Each row of A is roughly a mix of the hidden directions of one of a few groups.
A, 96 rows:
[[ -9.2 -23.6 -28.2  12.4  -5.8  -9.4 -39.0  19.8 -18.0 -17.8  42.7]
 [ -3.4  -2.1  12.9 -38.0  41.8   5.9   6.0 -23.4 -42.3  17.7   0.3]
 [ -2.2  28.2   3.4 -10.5 -15.3 -12.1 -17.1  15.8 -50.4  39.8 -11.0]
 [ -4.6  16.1   3.7 -33.3  16.3 -20.5  37.2  42.3 -18.9  21.6   1.2]
 [ -5.3   7.7 -18.0   0.7 -34.9  37.6   1.8  -8.9 -15.1 -52.1   4.6]
 [ 29.2  39.5  23.7   0.5  -0.1  29.3  -3.3  46.0   7.3   6.5   6.0]
 [ -1.0 -26.7 -17.1   9.7 -26.1 -26.3 -51.0 -20.9 -11.6 -19.7   7.4]
 [  0.3 -32.9  25.2   4.1  16.2  13.6  36.9 -10.5  38.0 -29.3  11.8]
 [ -3.6  17.2 -30.8 -10.2  -4.4 -39.7   3.6 -33.0  -7.5  36.9  24.7]
 [  0.6  17.7  25.2   6.7 -34.5  -2.7  37.9 -23.0 -34.7  13.5  23.6]
 [  5.1   4.0  -1.1   3.3 -45.0 -41.7  14.2   6.3   4.7  35.5  27.3]
 [  4.4 -18.0  21.7 -32.4   1.2 -32.3   7.2  24.3 -39.8  19.9  23.8]
 [-31.3 -11.1 -21.8  -7.7 -21.6 -37.0 -40.5   4.7  21.5  -6.0 -21.2]
 [ 13.0  42.7  -0.9  15.0   3.0  17.2  -5.9  35.3  47.7  -0.5   2.6]
 [-17.7   9.6 -15.6 -13.6   9.8  -2.5  38.3   1.6   2.2   0.0  60.6]
 [ -6.6  24.4  39.6  30.3 -32.6 -20.9   7.1  -4.9 -27.7 -14.3  20.6]
 [ 10.6 -10.7  67.3   7.9   0.6  10.2  25.4  12.1  -2.7  11.2  15.6]
 [-30.0  37.4 -19.4  17.4 -33.1  -6.8   8.0  27.5 -31.0  11.8  -6.4]
 [ 12.0  19.6 -28.1  -7.9   1.8 -59.1 -16.4   8.4   7.4  28.0  -6.3]
 [  6.6  11.3 -15.6 -25.3  -1.8  -0.7 -37.2  12.4 -40.5  18.6 -38.9]
 [ 14.0  19.7 -16.4  -5.7  13.4 -20.9 -35.3 -22.7 -12.9  42.8 -28.8]
 [  1.2  24.7   2.9  27.2  34.5  37.3  21.1  -3.4  19.2  12.9  34.0]
 [-27.7   6.3 -10.2 -10.0 -19.3  23.8  10.8  41.4 -36.7 -30.7   4.8]
 [  8.1 -52.8   9.3  -3.1 -11.5   6.1 -38.4 -32.2 -13.2   8.9  14.5]
 [ -0.5 -19.4   9.1   1.6  28.2  44.4  21.6 -22.8  28.2  29.9 -13.5]
 [ 24.9  -4.7  -8.1 -34.3  12.2 -49.5   5.4  15.5 -16.2  26.0  20.0]
 [ 30.5  39.5  11.3  13.9  -5.2  25.5 -20.3  37.3  16.2  -2.9  23.0]
 [ -8.8  28.0 -52.6 -27.1 -19.1  15.4  26.2   5.5  -3.5   2.7 -19.8]
 [-31.4  31.9  31.7 -39.1 -12.7  -6.4   1.8  -2.5   3.7  36.3   2.5]
 [-23.7   1.0   8.4  12.2  -8.1  -9.7 -43.8 -51.6  13.9  17.3  -8.4]
 [  8.1   0.6   6.3 -32.0  13.3 -40.9  20.1  23.6 -21.5  39.6  10.7]
 [ 27.8  -8.8 -16.1  -4.9 -13.4  -4.0   5.7  25.0 -28.9 -28.6  49.5]
 [ 29.9  -4.7  40.3   3.5   5.4  29.8  -7.7  -3.1 -41.2  15.1 -25.1]
 [  1.5   7.3  -1.8 -31.6   5.6 -36.8  -1.5  50.5 -27.1 -15.1  11.2]
 [ 30.4 -20.2 -29.4   6.0 -13.5 -11.7   0.1  22.5 -17.9 -41.3  31.6]
 [-43.3  29.1  21.6  13.1 -25.5 -15.3   8.3  27.4 -25.5  11.8 -15.3]
 [-21.2 -12.0  46.3   3.9   2.5  18.1   4.1  31.7 -25.0 -34.4  13.0]
 [ 33.2 -11.2  11.9  -0.7 -33.2 -37.3 -13.2   0.6  18.7  41.2  -3.3]
 [-28.5 -14.9   3.7   8.3  25.1  18.2  50.7 -10.1  21.4 -27.5 -11.0]
 [ 12.1 -24.5  11.7   0.3   2.4   8.5   5.5 -31.4 -55.5  -0.3  32.1]
 [ 41.8 -15.8  12.8 -13.3  26.4   8.7 -50.9 -16.9  10.0  -1.7  -1.2]
 [-18.2 -27.1 -35.5 -20.0   8.7  38.4 -17.0  -3.4  15.7  15.3 -32.2]
 [ -5.5  -0.3  19.1 -42.5  -0.3  -7.3  48.8  13.2 -19.4  14.3 -26.6]
 [  9.6 -34.7  22.7 -19.9  17.5  10.6 -10.3  25.5 -18.2 -41.9  24.9]
 [-10.6  -3.2 -29.2   8.6 -43.0  29.9 -13.4 -44.6  -3.8   2.0 -10.6]
 [-10.1 -24.5   3.0  11.9 -10.8 -12.5 -36.6 -56.0 -21.4   3.0   5.0]
 [-16.8  31.3   1.0  -2.7  -7.5   3.8 -11.3  23.5 -53.5  23.6 -25.5]
 [  4.0 -29.1  24.1 -11.2  21.5   9.7  30.0 -19.4  18.7 -22.5  42.8]
 [ 23.8  48.3   5.5   6.8 -10.0   6.2   1.0  13.6  52.1  -5.9  -6.2]
 [-26.2  -3.0 -19.3 -18.4 -11.5  -9.1   1.6  -1.4  -9.4  60.4 -26.9]
 [  6.7 -39.9 -13.0 -14.8 -13.1 -15.5  -7.6  21.4 -50.7 -19.9  13.0]
 [-10.8 -15.1  10.3 -12.7  -1.0   9.7 -30.6  42.9 -46.1  11.8  18.3]
 [ -0.6 -30.8  38.9   2.4  46.0  26.8  13.1   4.7  17.8  16.8   0.2]
 [ -8.7  40.8  10.2  26.8  42.5  20.4 -18.4 -23.9 -17.8   3.8   8.1]
 [ -1.0 -14.6  24.3 -33.1  43.0  31.2   1.9  -4.7 -33.1 -15.5   2.6]
 [-34.7   1.8 -26.1 -21.7 -23.3 -38.9 -12.5  -2.9  15.6  -6.9  34.9]
 [ 25.6  15.4   4.4  -3.7  37.6 -13.1  12.4  34.3  17.3 -41.4  15.4]
 [ 37.1 -23.3   5.3  -6.8 -26.4  -8.6 -37.2  21.0  20.6   7.9 -31.9]
 [  8.7  -7.8  30.7  16.7   3.9  16.5 -32.9 -32.3 -14.5  18.2 -42.1]
 [ 20.5 -56.8  23.0 -12.2  20.1  11.5 -12.7 -19.3  -5.0  13.0  22.5]
 [ 14.3 -24.5  28.3 -25.8  41.5  19.8   2.1 -20.7  -5.7 -16.5  31.1]
 [-35.9  34.7  32.8  28.8 -22.5  10.1  25.5   8.2 -14.9   4.8 -11.0]
 [  6.6  -7.3  16.1  -7.2  28.6  -2.8  17.2 -36.1   8.6  -1.8  56.4]
 [-26.2  21.6 -20.2  12.9  15.7   4.3  11.7 -11.4  36.9   3.3  49.6]
 [ 16.8 -31.6  14.1 -31.4 -33.6 -31.7  21.7  10.4   0.0  25.8  15.9]
 [ 11.9 -38.5  41.2 -27.8   9.5  21.9  18.0  15.5  -7.4 -23.2  16.5]
 [-12.3 -10.9  42.3   3.1  -1.7  22.7  36.3  20.9  -8.2 -25.0  32.5]
 [ -8.6 -10.3 -28.1  20.5 -24.4  24.5 -33.4 -41.6  16.9   1.0 -19.4]
 [ 34.6  42.2  20.2   8.6 -13.9  21.2 -22.5  33.0  17.9  -2.0   8.0]
 [ -5.8 -11.5  31.8  33.5  16.5  45.2   7.3 -24.8  27.8  -2.7  -5.7]
 [-19.2 -40.9 -12.8  12.1  12.6  -2.1  -8.7 -35.8 -36.1  -1.2  30.3]
 [ 29.5 -19.9  -2.6 -17.0  19.6 -10.3 -28.5 -22.4  18.0  19.7 -44.8]
 [-18.9  15.2  12.3   1.7  16.7  26.2   1.8  17.9 -33.1   1.7 -54.4]
 [ 18.7 -16.7  18.5   2.1  13.3  35.1  35.0 -39.3   9.9  25.7  13.2]
 [-25.0  10.2   3.4 -16.4  15.1  14.3   0.5  57.5 -13.1  19.2  28.4]
 [ -7.0 -32.4  50.2  27.9  28.1  12.5 -22.3  -0.5  15.5  -3.1   1.9]
 [-37.7 -11.6 -10.7   8.9   1.5 -22.3 -17.1 -41.9  29.4   8.8 -29.2]
 [-16.2 -19.6  33.6   8.5 -15.3 -21.1 -36.8  21.8 -31.1 -23.7  14.4]
 [ -7.9  34.8  41.5 -28.1 -17.6  -2.9  -1.1 -29.0   6.0  30.9 -12.1]
 [ 11.4   9.8   4.8  24.5 -19.2  15.6  23.5 -56.4   9.1  28.2   4.5]
 [-29.3  18.8 -16.8   6.7   1.4 -17.8  -1.8 -20.6  59.9   3.0 -14.5]
 [ 15.8  16.2  36.5  23.5   7.7  32.4 -29.2 -25.4  -0.8  23.8 -22.9]
 [-33.1   4.3   0.0   5.4  -2.7  17.5  40.1  12.9 -11.7 -33.9  39.6]
 [ 26.9  29.6 -47.3  -2.7 -18.7 -11.5  15.1 -34.7  14.3  11.5  -0.7]
 [  3.5   7.5 -33.7  15.9 -23.7  23.8 -24.2 -21.1  13.5 -47.6  -5.4]
 [-29.1   6.9   5.1   9.3   0.9  34.7  16.5  34.3 -20.3 -29.2 -34.2]
 [-33.2  11.0 -35.4  -6.2 -42.2  -1.1 -26.8   7.1 -20.2  -8.4 -23.4]
 [  6.5 -19.0 -16.3 -24.6 -32.2 -35.4 -25.0  -6.4 -38.0  12.4  16.3]
 [-30.9  31.6  -7.7 -10.8  26.8   9.6  11.4  -7.7 -53.1  11.2   3.5]
 [ 12.8 -21.5  25.6  13.1  -1.2  14.9 -30.6 -37.2 -43.6  11.1  -8.5]
 [ 11.4  17.1 -11.1  -5.5 -40.4  -8.4 -38.2  35.7 -29.9  13.3  -1.3]
 [ 24.4  -6.6  -1.1 -28.7   4.5 -36.2 -13.0 -26.3  -6.3  48.9   0.4]
 [ -1.5 -13.0  23.2  30.6 -33.1 -11.9  35.9  15.3  41.0   1.1   1.3]
 [  5.2  31.2 -23.0   4.6 -16.3   0.9 -51.2  20.4 -29.7   8.8 -16.7]
 [ 19.4 -17.5 -16.4  42.7  35.3  34.0   0.6  27.4  -1.2 -12.2  -3.8]
 [ -4.6 -38.2  -1.9 -20.4 -12.0 -18.1   2.1 -18.0 -54.9  -6.0  18.3]]
One row of each group comes first, with its name. Which group is each row after those in?
[ 15.6   7.5  -3.8 -16.1 -32.2 -11.5 -34.9  30.9 -31.8  24.8 -23.3]  (15)
[ 21.0 -19.5 -26.6  15.9  -2.1   3.7 -18.9  44.8 -17.9 -28.9  27.7]  (92)
[ 13.5 -21.9 -17.5 -52.1  31.9  11.8  21.8  26.5  -6.2   4.9   4.3]  (50)

[ 12.1   8.1  44.0  19.1  36.5   9.2  24.3  17.2  17.1 -27.2  15.7]  (50)
[-19.1   4.1  13.1  -1.9  27.7  24.1  34.5 -25.6 -17.3  23.8  38.3]  (92)
[-0.8 37.3  1.3 -2.8 17.0 22.9 28.5 31.5 20.6  7.8 39.9]  (92)
[ -5.5  12.1 -29.7  -4.8 -25.9  -4.4 -27.0  18.6 -13.3 -55.4  -0.6]  (50)
[-38.1 -11.4 -39.0  21.3  12.2 -16.3 -12.4 -18.5  36.9  -5.8  15.1]  (92)
[ -6.6 -24.6 -20.1   5.3  36.4   7.7  58.7   1.4  -3.1  -4.7 -12.2]  (92)
[-19.2 -37.5  29.6 -24.4   1.2  -4.1 -12.7  30.7 -39.5   3.4  12.3]  (50)
[-10.4 -35.1   7.9 -18.3  19.0  16.9  40.2  -7.1  15.4 -36.7  21.5]  (15)
[-16.7 -10.4 -31.4 -25.9  -5.4 -25.9  25.6  45.0   1.1 -16.8  19.5]  (92)
